In the data rows, 128 means zero.
Here are some points, each followed by its number:
[142.  82. 230.  91. 113. 125. 103. 255.] 0
[118. 107. 231. 106.  86.  97. 137. 255.] 1
[ 88. 254. 116. 113. 132. 170. 113.  86.] 2
[105. 108. 175. 165. 119.  85.  99. 106.] 3
[144.  84. 104.  93. 111. 142. 133. 117.] 4
[ 74. 118. 210. 230. 120.  94. 112.  91.] 5
[118. 114. 102. 108. 179.  97. 213. 109.] 6
[ 83. 255. 108. 114. 127. 195. 118.  95.] 7
[130. 127. 110. 177. 128.  87. 107.  88.] 8
[109. 220. 135.  85. 113.  72.  98. 229.] 9
[110. 111. 131. 149.  91.  98. 134. 114.] 10
[161. 123. 114. 193. 128.  88. 131.  89.] 11
[148.  92. 106.  94. 156. 129. 158. 120.] 12
[161. 116. 102. 114.  94. 128. 135. 109.] 13
[120. 116. 100.  96. 161. 187. 131. 113.] 14
[227. 116. 106. 165. 102.  96. 148. 112.] 15
[144.  85. 113.  92. 141. 116. 100. 168.] 16
[149. 143. 111.  96. 111. 114.  96. 177.] 17
[143. 145. 112.  86. 116. 117. 101. 193.] 18
[113. 235.  98. 107.  98. 185. 134. 105.] 19
[ 98. 105. 122.  79. 212. 195. 106. 115.] 20
[139.  82. 108. 104. 240. 255. 105. 117.] 21
[149.  78. 222.  89.  98. 116. 101. 255.] 22
[112. 117. 196. 226.  88. 100. 131. 110.] 23
[111. 255.  97. 112.  90. 213. 142. 100.] 24
[105. 116. 127. 118. 118.  87. 127. 117.] 25
[105. 116. 130. 193.  96.  88. 135. 103.] 26
New points follow, each followed by the numbers of its three nearest points above by angle, seen from the average point of the numbered points, nearest first.
[114. 109. 126.  77. 217. 198. 107. 121.] 20 21 14
[ 82. 116. 171. 184. 131.  97. 123.  91.] 5 3 23
[206. 108. 107. 151.  90.  97. 144. 100.] 15 13 11
[ 89. 128. 177. 105. 129.  94. 119. 198.] 1 0 22
[116. 114. 163. 198.  94. 102. 135. 115.] 23 26 5
[101. 115. 128.  79. 134.  91. 144. 107.] 25 6 12
[115. 120. 105. 110. 162. 104. 190. 105.] 6 12 25
[106. 119.  97. 115. 148. 105. 199. 108.] 6 12 25
[149.  85. 177. 186. 110. 121.  99. 121.] 23 3 5
[224. 122.  97. 160.  90. 106. 123. 120.] 15 13 11
[ 82. 222. 111. 108. 121.  97. 121. 197.] 9 18 2
[118. 125. 144. 169.  97. 104. 134. 111.] 26 23 10
[155. 113. 109. 152.  96.  96. 150. 113.] 15 11 13
